One turn moves every row onto another: examples first, then more rows asked:
Bolab: [4.1 5.7 -39.3 37.1 22.7 -7.0 -20.3 -12.6 -11.8 -13.6 12.1 -19.7 6.2 0.6 -0.4 -17.8 14.2 -15.1 18.8]
Vum: [15.8 -11.8 -14.7 12.8 33.6 7.3 -16.2 -22.6 -25.9 -43.9 -29.8 -20.2 27.7 -25.0 -25.1 14.5 -3.8 -11.7 5.1]
Tam: [-2.9 11.9 -30.4 10.2 18.0 -11.2 -21.3 -16.2 0.8 -22.6 21.5 -15.6 10.8 -12.6 -1.5 8.9 -11.3 3.7 14.1]
Fuvi: [20.6 -12.5 -18.1 7.4 28.0 -22.2 0.0 -3.9 -11.2 -18.8 12.1 4.4 25.1 -14.4 -11.6 10.8 -15.7 8.2 2.1]
sof: [-0.5 6.6 -30.0 12.1 37.6 19.0 -24.3 5.6 -25.1 -12.0 -19.9 -10.7 12.3 -11.8 -15.4 -13.8 -19.4 -7.8 3.7]
gobil: [18.3 2.2 -21.2 16.4 50.4 -3.1 -27.3 -25.8 -15.9 3.9 -20.3 -4.9 12.4 9.0 -2.0 14.9 -9.4 -5.7 -5.7]
Zore: [34.3 -11.7 -7.7 27.8 40.4 18.9 -22.9 -21.7 -30.3 -48.1 -14.8 -13.8 8.0 -5.8 -2.3 1.0 -5.2 -12.5 -4.3]
guse: [28.2 -12.5 -2.4 18.5 40.9 20.4 -25.4 -28.6 -25.5 -44.0 -8.8 -12.0 14.3 -12.7 1.4 12.6 -5.7 -4.5 -6.5]
fosi: [25.0 -7.9 -33.9 3.3 21.9 -17.3 -2.9 -2.2 -25.2 -10.5 13.1 3.5 29.6 -13.1 -7.4 10.9 -8.9 8.5 12.8]
Bek: [13.1 -11.5 -18.3 19.7 47.6 7.1 -25.7 -32.5 -12.3 -41.7 -29.0 -30.3 7.4 -6.7 -4.4 4.2 11.0 -13.0 17.1]
Vopi: [12.4 2.6 -13.6 -5.9 40.2 6.4 2.1 -30.8 -0.1 -37.7 -2.3 -15.2 8.0 -1.6 -9.1 3.3 14.7 4.9 16.5]
buda: [10.7 -6.1 -43.8 34.6 21.6 -9.1 -20.4 -7.3 -20.6 -16.9 7.3 -13.7 5.1 5.6 13.4 -15.0 -6.4 -2.5 28.9]
lifi: [28.1 -14.7 -37.9 20.1 30.4 -14.6 -3.6 -0.5 -31.7 -4.5 7.1 -0.5 22.4 0.6 -1.0 -13.7 11.2 -2.5 20.4]
Tumir: [6.5 1.7 -46.4 25.4 11.8 -10.5 -23.1 -12.3 -12.6 -18.8 12.5 -8.9 12.8 -11.4 8.0 13.9 -21.0 4.9 20.1]
Tofo: [16.3 -14.2 -28.4 18.1 15.1 -15.8 -10.4 -12.2 -28.2 -9.4 11.3 4.3 32.7 -13.2 1.0 13.6 -17.2 9.4 10.7]
Mer: [3.4 5.7 -24.5 10.9 27.9 18.5 -1.9 -32.0 -12.3 -25.3 -1.9 -16.1 20.5 -14.7 -17.3 0.0 32.1 -8.0 11.6]
zipo: [17.6 -5.0 -12.9 24.2 34.6 28.3 -32.0 -27.4 -22.5 -44.6 -6.8 -16.3 11.4 -22.0 1.0 14.0 -3.3 -8.8 -5.0]
bipo: [20.8 -22.4 -25.7 27.2 24.8 -13.5 -7.9 -7.6 -36.3 -8.2 5.8 -0.9 24.6 4.2 6.8 -15.3 -2.7 1.6 19.8]
Lufed: [27.7 -18.5 -27.4 34.4 32.8 -18.1 1.2 -1.0 -24.1 -10.0 2.5 0.1 20.8 -0.9 -10.6 -16.3 9.3 -10.7 6.4]
nezep: [1.7 -5.8 -32.2 14.4 53.3 16.5 -27.2 -6.4 -9.0 0.3 -18.0 -2.9 10.5 -16.0 0.2 7.2 -7.7 0.4 -0.4]
det: [24.2 -4.4 -18.6 33.9 34.7 27.0 -29.4 -20.1 -26.8 -48.2 -12.6 -18.4 5.4 -14.6 -2.5 2.6 -2.6 -16.6 -2.0]
zun: [33.0 0.6 -27.7 8.9 37.4 -3.6 11.8 -15.8 -2.6 -44.7 -15.2 -7.9 3.6 -1.3 -23.5 8.7 3.1 -3.8 10.0]
lamed: [14.5 5.4 -49.9 23.1 23.4 -10.1 -19.4 -8.8 -18.5 -11.3 12.6 -16.3 6.2 4.5 7.1 -10.2 9.7 -6.1 29.0]
Zele: [23.2 4.2 -38.2 26.1 25.1 9.0 7.8 -17.4 -15.2 -32.9 -14.6 -9.0 16.1 -15.1 -31.4 5.2 20.4 -17.5 5.6]
voveg: [11.0 12.3 -45.9 6.0 15.6 -14.1 -18.8 -10.5 -11.8 -16.7 18.7 -11.5 14.0 -9.3 0.5 13.6 -10.8 4.9 22.1]
Direz: [15.9 -0.5 -20.8 14.6 35.2 2.2 -25.0 -31.2 -12.5 -49.2 -28.9 -29.1 11.5 -12.4 -16.6 19.2 -7.6 -12.3 11.0]
badul: [13.0 -22.9 -12.5 17.5 46.2 13.1 -16.8 -23.7 -25.3 -36.3 -30.4 -21.6 23.5 -19.3 -13.2 -1.2 14.0 -12.0 11.1]
Lebig: [16.3 15.1 -18.9 13.9 34.2 0.2 -24.5 -13.5 -32.5 -8.7 -21.4 -13.0 14.6 13.1 -18.0 -6.5 -21.2 -13.6 -1.7]

zipo -> det
Zele -> zun
voveg -> lamed
Now find these:
sof -> Lebig
Bek -> badul
Tofo -> Tumir
Fuvi -> Tam

One turn moves every row onto another: examples first, then more rows asked:
Digi: [-13.7 -6.1 14.8 21.9 -18.0 -6.3 -25.7 5.8 -9.0 -7.2 -18.9 12.6 -13.1 -3.6]
gef: [-4.4 -20.5 -23.0 12.4 5.2 15.8 -0.7 -0.3 15.9 9.1 -0.1 16.4 -12.2 -14.3]
veku: [3.5 2.3 4.7 6.3 17.4 6.0 14.8 15.3 -2.2 16.6 0.8 2.5 -10.4 -7.8]
binel: [-7.4 -22.9 2.5 -7.7 3.0 -3.1 11.2 -0.2 -15.3 0.5 -5.8 -12.8 0.9 2.1]
Far: [-10.4 -12.1 -6.3 19.6 7.4 -6.1 -35.2 12.1 -24.8 9.6 -14.9 20.1 -5.4 -7.3]
gib: [-6.6 0.6 7.3 15.1 -23.4 -15.7 -29.3 -0.1 12.0 19.4 4.1 -12.0 -3.6 -10.7]
Noki: [-5.2 -6.5 -3.1 10.1 14.0 -13.9 -39.2 14.6 -7.0 -0.2 -17.7 12.5 -16.2 -3.5]
fabo: [-25.9 0.6 6.8 30.6 9.1 2.1 -26.9 2.1 -1.7 17.8 9.4 -13.7 11.7 -8.1]
Zeruv: [-19.3 3.5 1.4 23.5 7.7 6.5 -34.2 1.6 3.3 23.7 8.4 -19.5 0.1 -11.1]
Vepos: [4.3 7.7 -17.0 4.6 -5.9 14.1 -1.7 -5.5 15.0 -10.5 -19.3 2.5 8.0 -6.0]
Rifo: [7.8 2.5 -22.0 6.8 -8.0 14.5 -5.2 -5.6 14.0 1.9 -14.9 1.7 19.4 -3.4]
tubet: [-8.7 -14.5 16.2 -15.4 4.5 1.6 9.5 -3.3 -1.0 9.8 -6.1 -7.9 -3.3 -0.1]
nuze: [1.7 -2.9 1.2 6.2 12.0 -4.1 -44.1 2.6 -16.6 12.2 -8.8 11.8 -15.5 -5.4]
gava: [-22.4 4.1 0.0 33.5 2.6 -3.0 -23.2 -10.1 2.5 24.9 11.9 -6.2 -0.5 1.5]
geli: [-6.3 -7.2 -11.4 5.9 7.2 -5.1 -43.6 4.1 -20.4 10.5 -16.3 13.7 -10.8 -9.1]
gek: [3.3 1.1 -20.8 7.4 -9.7 5.4 -1.5 -8.0 12.2 -8.5 -3.6 16.6 12.6 -14.5]
nep: [10.8 -11.7 -20.1 8.6 -15.1 18.1 -5.6 -14.1 9.9 1.2 -10.1 4.1 11.5 -4.7]
lag: [-3.6 -25.7 3.6 -5.4 -1.1 -10.3 13.9 -6.4 -6.4 10.1 -0.8 -6.8 4.3 2.4]
Belis: [-7.7 -10.4 4.2 -7.8 -0.2 -4.2 15.0 12.5 -9.8 1.6 -11.1 -15.8 5.2 -3.4]
sezi: [-35.1 0.3 -1.1 31.6 6.4 -2.5 -26.5 4.1 3.7 15.8 9.6 -2.3 7.6 -7.5]

Vepos -> nuze
Digi -> veku
Now find these:
Zeruv -> nep
Noki -> tubet
binel -> fabo

